128 stands for zero in the data rows.
Here are some numbered points:
[104 68 134 97 135 154 118 128 116 106 115 154 170 112 134 115 124 135 155
 143 150 140 123 137 129 132 138 103 115 120 127 135 118 124 120 116 105 140
 111 127 125 97 136 122 152 148 122 139 147 95 125 143 138 107 147 150 133
 150 123 141 119] 0
[97 133 147 135 111 144 141 128 111 144 137 130 122 96 139 106 122 155 153
 130 139 151 140 137 140 128 116 81 112 128 145 116 103 109 125 109 137 130
 97 119 105 136 128 125 190 135 112 114 147 113 99 163 156 112 150 128 119
 132 143 146 127] 1
[255 94 35 150 195 149 106 167 92 63 255 95 164 71 132 77 154 190 134
 187 116 135 138 237 142 115 255 213 218 108 76 111 149 103 109 132 136 111
 90 255 105 104 133 170 92 213 128 55 156 212 153 42 82 134 116 29 141
 155 128 63 225] 2
[205 92 68 74 102 155 140 147 134 94 167 141 154 118 170 75 180 142 136
 109 138 107 121 127 104 61 80 185 137 148 148 126 118 94 110 130 116 113
 99 132 100 154 146 105 106 145 189 87 88 140 136 116 107 74 107 116 167
 46 127 164 101] 3
[108 142 76 159 119 159 139 161 107 129 158 121 132 95 125 116 118 127 138
 119 102 120 106 130 158 183 125 106 140 144 106 84 130 108 155 117 171 99
 153 169 133 169 119 138 160 114 95 134 145 135 104 112 132 143 116 108 149
 91 154 135 135] 4
[182 131 128 111 116 138 136 126 144 139 25 108 157 183 166 75 101 89 137
 143 172 99 143 90 171 106 51 156 122 164 158 174 181 86 138 100 134 66
 111 87 138 90 169 91 61 105 106 159 130 99 122 104 87 118 107 189 185
 47 122 148 74] 5
[131 67 125 123 160 157 110 126 153 100 123 114 143 147 121 131 131 96 139
 153 137 118 136 132 83 124 156 96 128 124 145 130 123 158 99 169 114 122
 135 138 118 100 168 103 123 142 105 154 115 92 175 152 150 101 182 181 137
 162 110 138 123] 6
[137 127 163 120 130 118 144 113 137 139 123 69 132 129 90 83 137 114 138
 120 103 166 137 163 102 133 103 110 97 139 113 140 158 167 160 129 164 109
 143 126 112 120 166 82 138 113 116 142 112 116 167 161 144 143 131 147 94
 132 91 158 152] 7
[106 143 151 142 149 114 100 137 110 129 96 160 121 155 123 126 137 149 85
 119 179 135 119 146 169 120 98 87 135 63 147 144 150 129 117 150 161 156
 145 116 123 102 139 109 150 160 153 162 115 131 106 150 125 102 91 116 133
 155 95 114 93] 8
[151 143 157 157 111 110 159 135 112 162 152 20 81 137 112 180 119 155 128
 64 69 144 115 145 134 107 84 109 118 160 100 102 130 94 173 79 153 107
 208 144 109 181 96 83 112 58 123 136 124 123 63 199 112 151 98 89 94
 49 150 113 112] 9
[175 116 130 156 82 204 128 98 189 104 140 153 159 120 147 140 126 78 138
 183 65 140 94 110 60 138 160 186 125 207 92 127 147 182 112 168 120 115
 119 113 183 123 129 173 84 114 125 147 127 150 161 79 155 89 152 179 130
 100 117 184 161] 10
[133 123 157 100 117 118 147 128 136 116 146 87 88 117 130 118 157 160 148
 86 123 142 123 133 120 119 140 81 138 150 133 119 80 127 130 130 125 128
 124 147 100 145 121 112 165 115 98 120 128 124 138 172 159 123 147 123 95
 133 137 135 145] 11
New points follow, each followed by the numbers of its three nearest points above by angle, seen from the average point of the numbered points, nearest first.
[150 143 158 79 166 119 153 109 137 154 135 60 131 176 130 169 112 123 167
 128 127 105 127 141 110 132 167 126 155 132 109 98 155 133 145 146 154 131
 190 132 132 131 151 113 152 112 93 142 87 92 107 199 96 131 144 75 113
 138 156 107 130] 9 11 7
[153 157 171 162 109 100 176 138 172 221 114 101 146 157 83 129 146 151 149
 84 185 113 129 129 230 89 19 129 163 134 123 115 137 83 227 117 199 67
 169 93 113 173 108 16 154 89 89 156 142 99 89 180 95 153 105 126 148
 71 117 156 66] 9 5 8
[78 151 102 159 134 115 93 107 154 156 84 165 127 105 149 107 134 143 98
 140 133 116 136 114 118 155 140 135 117 133 111 144 124 112 107 148 152 135
 115 128 134 114 108 159 118 125 138 98 120 168 139 108 151 127 99 158 139
 155 127 136 152] 8 10 1
[118 126 131 122 101 172 111 124 134 166 110 161 120 104 124 123 190 106 64
 184 152 122 167 128 79 121 141 102 142 101 127 104 67 182 72 166 109 140
 139 129 101 131 173 131 118 170 129 137 126 111 184 164 171 81 165 193 121
 176 109 147 124] 6 0 8
[107 189 148 165 137 164 111 86 128 138 89 166 62 152 106 121 77 109 63
 200 122 201 165 118 118 119 142 217 133 180 128 131 94 137 106 103 58 177
 40 76 173 127 107 167 76 122 133 70 197 189 173 91 99 192 113 137 105
 154 159 104 150] 10 2 5
[123 90 131 103 120 134 124 146 100 91 138 132 149 118 136 105 134 154 138
 134 145 126 130 142 110 115 159 93 131 126 174 140 108 105 106 138 92 133
 105 141 98 101 138 131 152 162 127 131 135 115 138 141 158 98 147 147 136
 166 135 129 108] 0 6 1
[115 156 127 136 165 143 129 149 187 108 158 134 95 117 146 130 129 101 136
 147 141 159 150 108 107 127 144 151 121 146 119 157 133 174 75 134 81 111
 95 148 121 102 163 142 100 152 114 141 147 155 183 106 146 128 111 162 107
 146 143 129 145] 10 6 2
[107 150 83 136 118 121 105 141 112 128 127 123 116 124 145 131 164 121 102
 134 153 125 137 126 80 132 115 62 100 83 115 112 100 169 93 145 153 169
 147 127 93 157 124 91 137 147 146 164 110 98 131 161 137 104 159 167 116
 159 88 115 112] 8 6 1
[158 103 162 96 99 134 122 125 108 122 114 115 127 113 110 100 151 159 97
 105 116 169 137 165 141 111 108 112 89 133 130 140 121 118 135 104 139 124
 119 139 95 130 127 113 160 120 151 130 132 153 138 125 148 137 112 127 108
 137 108 138 130] 7 11 1
[69 117 103 157 151 98 111 127 105 133 104 78 101 113 164 128 120 111 83
 135 89 109 182 99 147 187 88 36 89 60 107 89 117 81 170 109 146 124
 152 92 136 147 132 167 137 112 127 121 145 153 119 82 132 123 80 127 147
 114 114 130 112] 4 8 1
[98 122 112 150 128 146 113 135 108 126 109 116 100 139 130 150 140 114 100
 137 185 121 129 121 99 127 126 120 125 95 143 142 133 155 85 130 125 145
 126 129 128 117 125 125 125 165 124 162 112 94 140 156 134 112 156 133 138
 185 111 106 109] 8 6 0
[102 19 87 115 128 85 132 79 113 99 84 193 150 129 115 131 58 138 117
 84 154 112 110 111 171 160 126 113 140 135 179 150 125 86 138 101 104 152
 87 118 128 149 65 152 170 149 136 121 134 155 90 94 163 141 121 81 133
 129 148 123 87] 0 1 8
[137 175 172 132 37 97 204 205 124 144 169 70 131 147 117 148 221 85 83
 0 189 19 126 96 231 16 29 179 130 122 194 127 141 69 223 153 150 57
 255 99 130 172 133 75 148 53 111 158 55 126 76 132 55 102 23 100 123
 31 100 139 6] 9 5 3
[0 122 137 165 91 167 130 71 138 132 55 205 112 129 102 119 44 89 53
 135 62 193 143 112 162 141 147 237 150 134 117 153 131 135 107 69 74 167
 25 65 197 118 87 169 65 149 126 100 178 203 130 68 99 185 149 121 106
 160 186 113 226] 10 0 1
[186 118 137 55 113 215 147 127 121 111 170 118 133 125 182 139 123 167 118
 192 113 130 127 159 88 125 193 195 119 132 136 141 156 100 75 136 162 182
 103 106 136 109 148 226 130 164 173 109 94 118 86 137 117 130 117 124 132
 145 170 109 156] 2 10 3
[122 38 62 134 153 156 124 134 144 151 179 144 105 80 94 112 149 106 188
 138 115 97 126 91 92 134 146 104 135 167 137 121 112 164 132 165 129 97
 169 171 127 147 141 103 157 119 74 154 106 114 135 152 166 141 158 121 102
 101 131 136 111] 6 4 11
[107 231 147 170 204 101 127 152 105 197 205 106 91 132 25 150 135 153 166
 109 95 173 126 115 163 106 126 129 188 207 120 91 82 131 174 122 158 125
 158 126 170 185 125 59 144 14 84 78 98 120 97 191 75 160 153 76 102
 23 167 126 198] 9 4 11
[177 175 198 148 81 38 206 178 189 143 192 54 68 150 106 136 222 132 114
 39 145 91 128 141 186 78 63 102 177 146 129 131 109 89 210 186 238 73
 223 155 65 197 81 41 128 44 106 124 85 169 127 182 108 155 100 116 99
 54 98 127 93] 9 11 7
[150 165 113 146 123 93 143 109 73 135 58 75 91 149 184 158 135 85 112
 136 155 122 145 119 150 151 89 86 72 104 136 163 155 122 158 111 155 113
 134 78 136 111 133 127 88 102 106 122 144 93 90 118 119 134 121 159 160
 125 90 134 73] 5 8 9
[110 30 29 0 185 173 163 90 148 137 175 108 167 148 157 72 108 19 231
 116 117 104 136 139 90 134 156 226 144 112 82 127 215 190 128 192 196 147
 183 84 183 105 209 160 138 137 183 127 30 109 95 182 3 86 123 93 115
 70 113 153 135] 3 10 6
[95 203 94 201 140 119 119 200 155 169 225 168 83 69 75 146 106 173 150
 77 44 76 101 106 198 169 173 135 190 138 93 62 97 113 140 121 196 122
 181 174 101 171 84 145 132 94 145 92 142 164 90 80 102 174 158 103 145
 86 163 113 216] 4 9 2
[133 124 165 124 136 130 140 139 124 133 117 116 121 157 135 149 97 127 133
 163 143 120 129 120 94 133 149 122 117 120 137 130 133 135 102 135 112 152
 133 123 131 106 131 149 125 156 124 146 124 100 124 155 132 112 156 136 131
 166 131 114 113] 6 0 8
[146 80 146 100 88 134 124 148 98 120 118 150 186 149 131 125 154 164 103
 148 150 90 129 158 135 102 111 127 106 103 153 140 133 91 128 109 106 136
 131 140 100 120 113 114 128 165 159 127 119 110 116 135 127 113 111 126 148
 164 99 95 68] 8 0 3
